In the data rows, zero lies at 7.5, halfway between 7 and 8.
Here are some points:
"7 7 7 6 14 5 10 11"
"6 1 10 4 9 6 14 7"
"11 9 10 7 8 9 11 7"
"4 11 12 8 10 6 8 7"
"6 5 5 9 12 9 3 3"
"13 2 13 13 0 8 7 13"
"2 11 3 6 9 3 8 4"
"8 7 1 6 15 10 5 0"
"10 5 11 6 1 6 9 13"
"11 3 6 14 5 6 6 3"
"10 8 6 5 12 3 8 5"
"8 8 15 6 3 8 9 9"
"5 7 8 8 3 9 4 9"
"8 10 11 10 7 4 10 7"
"9 10 15 6 5 5 7 15"
"6 6 5 10 10 11 9 5"
"10 4 11 7 3 7 5 13"
"4 8 5 11 10 8 12 7"
"3 12 6 4 12 11 1 0"
"9 12 0 12 14 6 10 2"
"3 12 3 9 15 8 12 0"
"10 7 11 6 4 7 14 15"
"8 6 14 6 0 6 11 8"
"6 11 0 7 15 8 10 3"
"10 5 7 8 6 9 8 9"
"2 8 7 8 9 3 7 9"
"6 10 5 5 14 7 14 7"
"5 10 2 5 15 6 13 5"
"12 7 7 9 5 9 6 13"
"13 8 11 4 5 8 6 10"
"5 7 7 8 5 8 4 7"
"7 7 4 7 8 10 4 9"
"7 9 9 5 7 8 14 14"
"12 0 7 4 7 6 3 8"
"9 5 10 7 12 9 13 9"
"6 6 15 2 4 11 13 14"
"13 7 14 5 1 5 8 15"
"13 5 15 6 0 10 8 12"
"8 5 12 8 1 9 12 15"
"10 4 8 8 4 9 8 11"
"10 2 8 6 2 7 8 9"
"11 6 13 7 0 10 8 13"
"14 2 14 14 0 7 7 14"
"3 11 15 6 3 12 9 15"
"13 8 9 6 5 6 10 10"
"10 7 6 14 11 8 7 5"
"3 11 12 2 10 6 6 6"
"7 12 0 10 13 5 4 1"
"0 14 3 3 15 3 4 0"
"6 4 1 11 6 4 12 14"
"9 3 8 6 3 9 7 14"
"3 9 7 10 11 6 6 10"
"8 2 10 0 5 12 7 9"
"7 8 15 6 4 8 8 9"
"5 9 7 11 10 9 4 2"
"2 12 0 4 15 8 10 4"
"8 4 11 8 10 3 10 6"
"10 10 9 7 11 8 10 5"
"9 2 7 7 4 9 6 13"
"9 8 12 10 5 5 4 15"
"11 4 2 15 9 5 6 0"
"11 3 7 15 3 5 7 4"
"6 10 15 8 6 7 9 11"
"11 8 9 8 15 0 12 0"
"12 0 9 4 5 6 3 10"
"9 8 12 7 0 10 7 15"
"4 11 6 3 8 10 11 12"
"5 5 7 6 11 4 8 7"
"5 7 3 10 12 11 9 2"
"6 0 11 4 8 6 13 9"
"5 13 7 10 9 10 5 13"
"5 13 7 10 9 9 6 10"
"5 10 5 6 15 6 8 0"
"8 6 3 5 9 8 9 6"
"9 7 6 6 7 7 4 7"
"4 11 6 8 13 9 12 4"
"7 8 11 7 8 5 6 9"
"14 7 10 9 2 10 4 11"
"12 2 15 2 0 12 4 15"
"11 3 7 0 11 7 8 3"
"6 11 7 5 15 0 8 2"
"7 13 0 12 15 6 10 0"
"8 7 15 7 3 6 7 13"
"10 4 10 6 4 7 5 12"
"3 11 0 11 15 5 8 0"
"7 6 11 7 3 10 7 9"
"4 5 1 8 12 11 7 0"
"13 7 13 5 3 5 8 14"
"8 9 13 5 3 7 4 15"
"10 2 3 6 7 6 7 4"
"11 3 10 6 2 10 4 5"
"7 6 3 7 15 8 13 1"
"13 7 10 10 3 4 12 12"
"10 5 12 6 2 2 13 8"
"11 4 6 15 4 5 7 3"
"6 8 2 10 14 7 5 0"
"7 10 3 7 14 9 10 7"
"8 6 4 5 13 10 9 2"
"9 12 8 11 2 10 5 13"
"11 2 15 8 0 11 5 15"
"4 10 9 10 5 2 7 11"
"5 12 8 7 15 2 7 5"
"5 5 4 9 8 11 7 5"
"10 1 15 8 0 11 4 15"
"6 6 2 10 10 9 6 7"
"4 9 0 14 6 11 4 6"
"11 6 14 6 1 13 6 14"
16 more points follow, each with its number after it:
"8 9 11 5 10 0 5 13" 0
"8 6 11 6 3 5 11 6" 1
"7 9 6 7 6 8 7 7" 2
"8 12 0 12 14 7 11 4" 3
"7 7 4 8 10 6 7 3" 4
"12 8 4 11 10 3 11 5" 5
"6 9 5 12 13 5 12 0" 6
"5 11 11 7 7 5 7 15" 7
"0 14 2 6 15 9 7 4" 8
"10 9 10 7 10 8 10 6" 9
"3 12 15 3 10 6 5 8" 10
"7 5 10 10 1 9 10 15" 11
"9 6 15 11 0 4 12 8" 12
"8 6 10 6 7 7 6 9" 13
"9 9 15 6 0 13 5 9" 14
"11 5 12 4 0 10 10 15" 15
Which two of these numbered points are nearest to each point below, ignoring the direction in which the first points spread most? Their numbers follow each, nearest first.
"8 8 8 7 4 9 7 10" > 2 4
"4 11 9 9 9 5 7 15" > 7 8
"3 12 4 8 14 4 7 8" > 7 8
"10 9 12 7 0 8 7 14" > 2 13
"8 7 14 11 3 3 11 6" > 12 6
"0 13 2 5 15 8 8 4" > 8 7
"3 11 14 2 7 6 6 9" > 10 8
"6 6 8 10 5 9 9 15" > 11 3
"6 7 10 8 1 9 4 11" > 2 4
"8 6 12 6 2 5 11 6" > 1 12
"8 9 8 7 4 9 8 10" > 2 15
"9 6 15 12 0 4 12 9" > 12 6
"11 8 5 11 10 2 11 6" > 5 6
"9 9 14 6 2 12 5 6" > 14 2
"4 8 2 4 11 10 15 4" > 15 11
"10 3 6 7 4 6 8 7" > 4 2
"5 9 4 11 15 5 12 0" > 6 9
"7 10 9 6 9 11 5 0" > 14 13
"9 9 14 6 4 12 5 5" > 14 9
"6 7 9 6 7 4 11 1" > 1 12
"11 8 5 11 9 3 11 6" > 5 6
"1 12 12 5 7 11 8 15" > 8 7
"6 9 6 11 13 5 13 0" > 6 12
"7 9 8 11 10 5 13 3" > 6 12
"7 11 3 6 11 8 14 5" > 15 9
"10 9 8 8 12 8 10 3" > 9 6
"5 9 2 11 15 3 13 0" > 6 5
"0 13 7 5 13 10 8 10" > 8 7
"9 12 1 11 11 8 11 6" > 3 11
"6 7 7 11 11 1 11 0" > 12 6
"3 10 14 2 7 6 6 8" > 10 8
"7 6 15 5 2 6 12 10" > 1 6
"2 12 13 3 13 6 5 5" > 10 8
"4 12 6 8 13 4 7 10" > 7 0
"5 8 6 12 13 1 11 0" > 12 6
"5 15 6 11 15 5 5 11" > 7 0
"9 10 7 9 3 8 5 12" > 2 3
"8 6 10 6 7 7 6 10" > 13 4
"6 7 5 6 14 5 6 4" > 13 4
"9 5 11 5 2 12 13 14" > 15 11
"5 12 7 7 9 4 8 10" > 7 8
"7 8 12 7 8 6 6 10" > 13 9
"7 11 14 4 0 9 6 15" > 8 2
"7 12 11 4 8 5 8 15" > 7 0
"4 9 2 11 15 5 12 0" > 6 11
"8 8 13 10 3 6 13 8" > 12 6
"3 12 12 2 9 6 6 7" > 10 8
"4 8 1 11 13 7 9 7" > 11 3
"4 10 12 9 0 3 7 15" > 7 11
"6 11 12 5 9 4 4 10" > 10 0
"8 9 11 6 10 0 6 12" > 0 7
"9 10 6 8 15 7 10 1" > 9 13
"9 12 3 12 9 8 11 9" > 3 11
"7 11 5 8 7 6 7 5" > 2 4
"1 11 8 8 4 9 9 12" > 8 11
"5 8 15 5 0 9 10 15" > 8 2
"8 8 10 6 12 0 6 11" > 0 7
"11 8 4 11 9 3 11 6" > 5 3
"8 6 6 5 9 12 12 7" > 15 9
"11 2 6 6 3 6 7 7" > 4 2
"8 8 10 6 12 0 6 11" > 0 7
"6 12 6 7 10 4 7 9" > 7 2
"9 12 2 12 11 8 11 7" > 3 11
"8 10 12 6 5 12 5 4" > 14 2
"3 5 8 6 7 6 13 5" > 1 15
"5 7 15 3 0 15 3 15" > 8 14
"10 10 7 9 2 8 5 12" > 2 3
"10 10 9 8 12 8 11 5" > 9 6
"9 6 9 5 6 9 11 10" > 15 9
"13 10 11 13 0 9 11 15" > 3 5
"9 10 8 8 3 7 7 8" > 2 4
"12 11 6 12 2 8 11 13" > 3 11
"11 8 9 5 14 13 12 7" > 9 15
"11 4 9 9 5 7 7 7" > 4 13
"11 9 12 9 0 9 5 15" > 2 3
"7 11 7 4 6 9 5 13" > 8 2
"9 3 2 6 9 5 7 2" > 4 13
"6 9 7 11 11 5 13 1" > 6 12
"12 4 14 4 0 10 10 15" > 15 9
"7 8 9 11 9 6 12 2" > 6 12
"13 10 10 12 0 8 11 15" > 3 5
"5 7 9 9 5 9 12 11" > 11 15
"9 7 15 5 4 0 6 15" > 0 7
"9 5 10 6 4 11 11 11" > 15 2
"7 11 9 6 7 4 8 12" > 7 0
"13 7 10 10 3 4 11 13" > 5 3
"8 12 11 4 7 6 8 15" > 7 8
"7 8 9 11 8 6 14 4" > 6 12
"9 4 15 7 5 0 9 15" > 0 13
"6 7 14 10 0 11 13 15" > 11 6
"7 10 8 9 7 8 8 7" > 2 13
"8 9 11 6 8 11 5 1" > 14 9
"11 2 8 6 1 7 8 10" > 4 2
"8 10 5 6 8 8 15 7" > 15 3
"8 9 13 2 0 11 6 15" > 8 2
"12 11 7 12 1 8 11 15" > 3 11
"15 6 12 10 0 7 9 12" > 5 3
"10 7 15 11 0 8 14 15" > 6 3
"2 6 3 6 13 5 13 0" > 1 15
"4 13 6 8 6 9 2 13" > 8 7
"8 8 11 8 1 9 6 15" > 2 8
"10 9 15 6 0 14 6 12" > 14 2
"11 11 5 12 3 7 11 13" > 3 11
"10 4 7 8 6 8 8 8" > 4 13
"2 11 11 8 0 10 9 15" > 8 11
"4 11 6 9 15 10 12 2" > 9 15
"5 12 9 4 9 11 2 3" > 14 8
"9 12 5 12 7 9 11 10" > 3 11
"5 9 6 7 14 5 6 2" > 13 4
"13 1 15 13 0 11 9 15" > 6 3
"6 8 4 6 15 5 6 3" > 13 4
"7 7 3 5 13 10 11 3" > 15 9
"14 6 13 11 0 5 11 15" > 5 3
"8 6 5 6 10 10 11 5" > 15 4
"6 7 5 11 9 8 9 11" > 11 3
"9 10 14 10 2 5 10 12" > 6 12
"10 3 7 10 6 11 14 7" > 6 15
"8 6 4 7 11 1 12 0" > 1 5
"4 11 3 4 12 0 4 8" > 0 7
"10 5 11 7 3 3 13 7" > 1 12
"8 6 6 7 7 5 8 6" > 4 13
"5 4 1 10 6 4 12 13" > 11 3
"6 10 5 5 11 7 14 9" > 15 11
"5 9 7 7 14 4 6 3" > 13 4
"6 7 9 6 10 5 11 3" > 1 9
"4 5 10 5 3 9 7 15" > 8 11
"10 5 6 9 9 7 6 3" > 4 13
"8 10 11 5 13 3 11 5" > 9 1
"9 5 3 8 11 8 8 3" > 4 13
"6 10 2 7 12 7 14 3" > 15 1
"3 11 0 9 15 8 9 0" > 2 15
"9 11 4 9 6 7 4 8" > 2 4
"7 9 5 10 15 1 3 7" > 0 13
"5 10 11 3 6 12 1 6" > 14 8
"5 11 0 6 15 6 14 0" > 15 1
"10 3 8 11 3 9 6 6" > 4 2
"12 6 11 10 0 8 10 15" > 3 11
"5 9 7 7 15 4 6 2" > 13 4
"6 10 14 3 3 12 1 9" > 14 8
"8 8 10 7 13 8 8 4" > 9 13
"3 9 0 6 15 8 11 0" > 15 2
"8 10 6 6 7 8 15 8" > 15 3
"8 11 13 5 8 0 8 9" > 0 7
"0 12 3 7 14 10 12 5" > 8 11
"6 8 9 7 10 5 6 6" > 13 4
"15 3 12 8 3 6 9 12" > 5 4
"6 13 0 12 15 6 11 0" > 3 6
"3 5 9 6 6 6 13 7" > 1 11
"9 11 4 9 6 7 5 9" > 2 3
"15 4 6 10 5 4 5 14" > 5 3
"7 3 3 10 4 4 12 15" > 11 3
"5 7 5 4 6 10 15 9" > 15 11
"4 8 4 6 15 3 8 4" > 13 4
"5 7 6 6 11 5 6 7" > 13 4
"4 7 10 6 12 2 2 14" > 0 7
"5 11 1 10 11 8 4 2" > 2 4
"12 6 13 5 9 14 12 11" > 9 15
"12 7 14 5 8 13 12 13" > 9 15
"8 6 4 7 11 1 12 0" > 1 5
"4 9 9 10 5 11 3 12" > 8 2
"10 9 15 9 1 7 14 15" > 6 3
"0 15 7 9 5 9 6 5" > 8 14
"8 7 3 7 8 5 6 2" > 4 2
"12 11 11 13 0 5 6 15" > 3 5
"5 10 6 5 15 6 7 4" > 13 9
"6 3 1 10 6 4 12 14" > 11 3
"4 8 5 7 9 9 11 0" > 1 15
"6 3 0 10 7 3 12 12" > 11 3
"8 10 15 6 5 5 7 15" > 7 0
"7 8 7 5 9 6 13 10" > 15 9
"12 10 10 13 0 4 6 15" > 3 5
"15 7 15 5 0 8 10 15" > 9 15
"9 11 12 6 4 10 3 8" > 14 2
"8 3 5 11 0 5 13 15" > 11 3
"12 9 8 11 11 9 7 5" > 9 3
"9 5 15 6 0 12 8 5" > 14 1
"4 13 6 8 6 8 1 12" > 8 7
"6 11 11 6 4 4 8 12" > 7 2
"10 10 5 10 8 9 7 9" > 3 2
"9 6 4 4 8 7 10 7" > 15 4
"7 3 2 10 4 4 13 15" > 11 3
"6 11 8 5 15 0 8 2" > 0 13
"4 10 9 9 8 7 7 13" > 7 8
"14 7 15 5 0 6 9 15" > 9 15
"15 8 15 11 0 12 7 15" > 3 9
"6 10 4 7 10 8 7 2" > 2 4
"2 9 4 1 15 3 12 0" > 1 15
"9 8 11 7 1 9 8 15" > 2 15
"4 13 5 8 7 8 1 12" > 8 7
"6 7 8 2 7 8 12 14" > 15 8
